Rows are one point carried round by a steady rotation, each followed by how many ticks it has turned.
The counts run from 0 to 457.
[137 133 102 182 151 111 101 120 145 130 161 110 121 143 101 104 166  86
 116 125 114 136 113 103 123 145 126 108 122 136 170 110 111 141 136 124
 186 178 142 116 100 159 184 159] -> 455
[140 127 145 119 144 111 151  79 156 103 156  99 136 138  86 126 148 117
 124 142 169 134  98 101 160 138 106 135 151 118 105 131 125 113  63 131
 164 148  91 145 113 180 108 146] -> 351
[131 121 153 206 152 115 117 101 153 131 114  98 119 149 109  90 161 147
  91 174 159 105  77 139 111 145 123  88  93 113  96 123 126 106 124 160
 142 152 118 139 105 149 152 142] -> 145
[ 89  92 150 179 166  98 100 137 175 132 155 108 121 143 103 126 139 126
  86 147 148  82 128 134 156 146  98  99 146 121 113 141 130  81 132 154
 150 141 118 192 115 119 142 121] -> 319
[127 139 161 150 171 111 158 112 133 107  81  76 128 143  69  91 146 126
 184 170 135 128  90 124 114 155 130 119 152 130 117  97 103 101 151 132
 165 139 103 154 145 161 136 100] -> 174
[167 135 143  98 141 121 159 110 143 107  97  96 127 118  86 155 158 107
 116 121 141 113 106 126 161 116  80 144 164 104 114 110 110 163 135 118
 197 129 110 170 145 183 143 124] -> 26
[124 130 135 149 160 136 188 140 134 171 134 130  75  80 123 156 154 118
  90 154 142 114 146 158 159 122 104 127 140 115 110  98 113 148 107 124
 186  96 137 134 134 134 188 150] -> 49
[106 144 151 146 175 110 118  94 193 154 156  88  76 132 145 102 139 139
 134 120 137 142 162 154 131 153 133 136 136 112 145 172 123 111  90 114
 162 117 129 176 187 116 146 148] -> 85
[145 117 152 154 159 103 155 122 120 107 114 145  85 134 102 142 135 147
 118 138 117 129 103 134 124 158 121  96 157  77 146 143 163 158 140 146
 152 108 126 187 166 160 190 156] -> 257
[172  65 104 115 142 151 137 119 204 132 117  89  96 147  89  95 159 118
 173 121 140 116 145 146 153 153 105 103 106 174 134 131 119 118 136 169
 126 154 124 142 115 111 115 147] -> 207
[150 109 143 139 119 126 162 114 111 155  96 102 147 107 109  98 138 146
 173 155 150 150 127 145 147 182 126  74 134 106 146 117 111  80 178 147
 138 117 144 153 104 108 188 115] -> 187
[146 151 168 165 164 142 148  87 129 142  87 109 129  98 101 152 165 115
 128 147 156 102 114 149 175  96 112 150 142 127  95  94  89 147 106 140
 158 132  85 136 142 148 145 118] -> 375
[ 82 103 154 137 185 113 174 129 145 116 140 150  56 124 103 161 144 119
 130 166 143 100 158 175 123 146  96  97 150 126 127 119 116 133 118 139
 155  89 114 153 138 128 124 149] -> 288
[127 141 198 120 110 128 112  90 163 137 127  74 132 129 130 174 155 144
 137 151 139 125 170 156 160 113 117 117 139 127 117 115  84 109 136 101
 204 130 147 167 148 113 134 120] -> 92
[ 90  83 144 121 177 124  95 131 141 109 132 126 117 126  79 177 138 101
 119 143 149  80 162 173 161 153  64 131 117 128 140 142 114  91 141 140
 144 126  90 154 129 131 130 139] -> 314
[135 124 121 177 155 114 129 110 138 122 162  83  93 141 113  79 170 118
 152  90 142 146 144 128 170 152 150  86 116  98 141 159 110 151 120 111
 160 111 138 154 155 160 157 171] -> 433
[153 117 107 144 135 109 121 105 149 130 159 114 121 108 123 129 126 121
 116  77 121 147 105 130 183 172  88 119 111  79 145 152 141 131 131 140
 145 119 140 154 115 155 206 170] -> 15
[130 117 133 169 171 119 110  85 195 147 124  85 110 145 126  78 155 124
 167 104 115 136 141 121 154 132 141 148 123 153 123 106  90 128 128 159
 169 112 154 165 172 110 134 112] -> 411
[107 139 142 147 145 151 162  74 141 146 146 100  96 137  97 181 143 113
 157 142 104 162 144 124 139 135 101 152 118 149 126 101 106 105  96 102
 200 174 152 150 139 117 146 130] -> 67
[105 131 162 169 178 126 118 101 163 147 160  91  70 139 135 122 138 144
 132 123 123 138 154 148 144 146 129 121 127 102 132 169 123 109 112 109
 159 100 125 185 191 131 153 145] -> 84
[172 125 139 147 120 132  60  48 161 133 123 144 133 113 151 124 127 152
 143 130 144 132 129 136 107 165 124  95 113  93 172 117  95 122 123 155
 175 125 102 134 137 147 146 127] -> 126
[164 101  91 139 157 117  79  87 155 142 139 135 134 141 117 100 162  95
 121 116 120 134 127 117 104 151 102 104 119 128 203 116 103 137 157 158
 184 167 136 113 118 136 169 139] -> 452
[163 111 151 164  99 134  75  55 163 119 135 102 117 124 149 142 138 173
 128 126 152 137 128 140 136 159 123  72  78  80 122 138 107 115 118 140
 166 123 129 160 127 145 135 150] -> 123
[119 140 170 150 177 119 162  47  90 133 141 127 121 136  96 128 146 133
 165 157 114 186 119 122 150 148 115 130 147 110 142 118  94  88 134 135
 143 114 126 124 144 130 176 116] -> 392
[155 122 119 111 116  96 144 102 131 137 143 118 157 117 114 125 144 108
  94 110 146 147 107 137 176 167  70  98 147  77 153 154 136 123 161 150
 149 145 149 149  93 131 208 148] -> 12
[126 156 152 169 153 107 136  53 165 114 136  97  93 147 121  99 138 154
 157 152 132 163  77 134 107 167 121  98 105  95 108 131 125 107  98 137
 133 137 114 124 121 151 148 155] -> 150
[140 140 155 151 131 130 125  94 112 132  70 102 145  96 106 149 138 139
 160 140 143 114 110 184 158 165 108 128  67 101  99  96 100 109 146 135
 140 123 124 127 129 141 191 159] -> 162
[124 141 178 121 102 126 116  96 166 134 138  64 133 139 127 173 152 139
 138 134 149 129 171 156 171 125 119 130 110 134 112 121  92 110 118  98
 193 142 159 165 140 114 136 148] -> 93
[132 168 171 157 127 113 141  89 154 147 104 107 127  91 135 138 136 140
 152 164 140 120 108 171 146 139 123 112 102 124  95  67  84 112 136 125
 154 115 130  92  96 130 193 153] -> 158
[106 111 151 107 169 158 144  81 112 142 140 127  91 121  94 187 153 120
 141 162 114 152 168 143 135 132  74 149 112 135 147 116  89  85 119 113
 178 134 136 122 151 122 152 130] -> 70
[136 113 176  97 169 111 106 105 150 115 162 118 101 142 115 112 173 136
 111 175 183 101 169 150 129 132 125  97 149 114 152 136 102 117 114 127
 175  90  97 125 149 170 118 148] -> 113
[ 88 124 132 176 140 117 102  82 202 139 150 138  95 103 138 169  93 126
 165 103  99 133 155 151 132 172  98 120 127 129 148 110 109 118 117 134
 166 133 131 171 128 101 148 134] -> 302
[175  88 109 106 124 134  89  65 140 127 106 121 135 149 110 128 164 112
 132 102 137 137 138 146 129 151  75  99  91 115 180 142  96 149 168 151
 172 160 139 132 126 136 138 141] -> 448
[128 130 177 120 117 101  98 109 188 130 173 119 136  83 142 172 118 134
 116 133 146 111 152 144 188 133 101 105 153 117 111  96  88  99 127 128
 173 102 121 132  90 131 166 135] -> 332
[135  94 150 143 123 121 167 126 156 158 123 100 110 105 111 102 148 145
 155 171 140 129 129 149 156 161 116  79 110 144  98  86 104  69 160 152
 139 103 163 125  87 102 172 128] -> 184
[121 146 180 126 175 118 113  99 184 154 139 102  88 127 149 128 146 137
 139 139 133 129 171 155 119 124 127 119 172 113 151 144  94 119 132 118
 179 100 114 166 180 120 137 109] -> 87
[141  84 135 114 144 135  50  88 146 144 133 130 148 127 119 141 148 128
 121 145 146 109 172 144 133 163 102 135 105 130 181 125 101  73 150 152
 188 130 138 158 152 108 155 122] -> 100
[ 93 106 164 147 140 111 171 123 163 144 113 134  90 127 118 156 149 136
 105 166 157  92 161 188 128 136  95  77 161 119 121 126 114 131 133 147
 157 112 133 173 117  93 125 125] -> 292
[197 105 145 138 153 123  94 102 199 120 106 130  97 148 117 124 132 129
 140 112  96 115 116 126 119 123 104 106 170 132 161 134 123 164 169 169
 143 145 111 167 163 136 165 131] -> 235
[130  83 119 191 148 125 122 132 109 156 156 103 126 133 107  86 181 119
 108 130 149 122 155 132 172 151 140  80 109 121 145 126 105 117 153 147
 172 113 163 147 121 126 185 148] -> 428
[140 121 153 152 156 122 119  84 156 143 121  94 131 152  98 103 170 116
 171 137 115 146 143 115 146 119 139 125 164 156 129  84  63 118 161 136
 194 118 150 150 151 119 131  82] -> 414
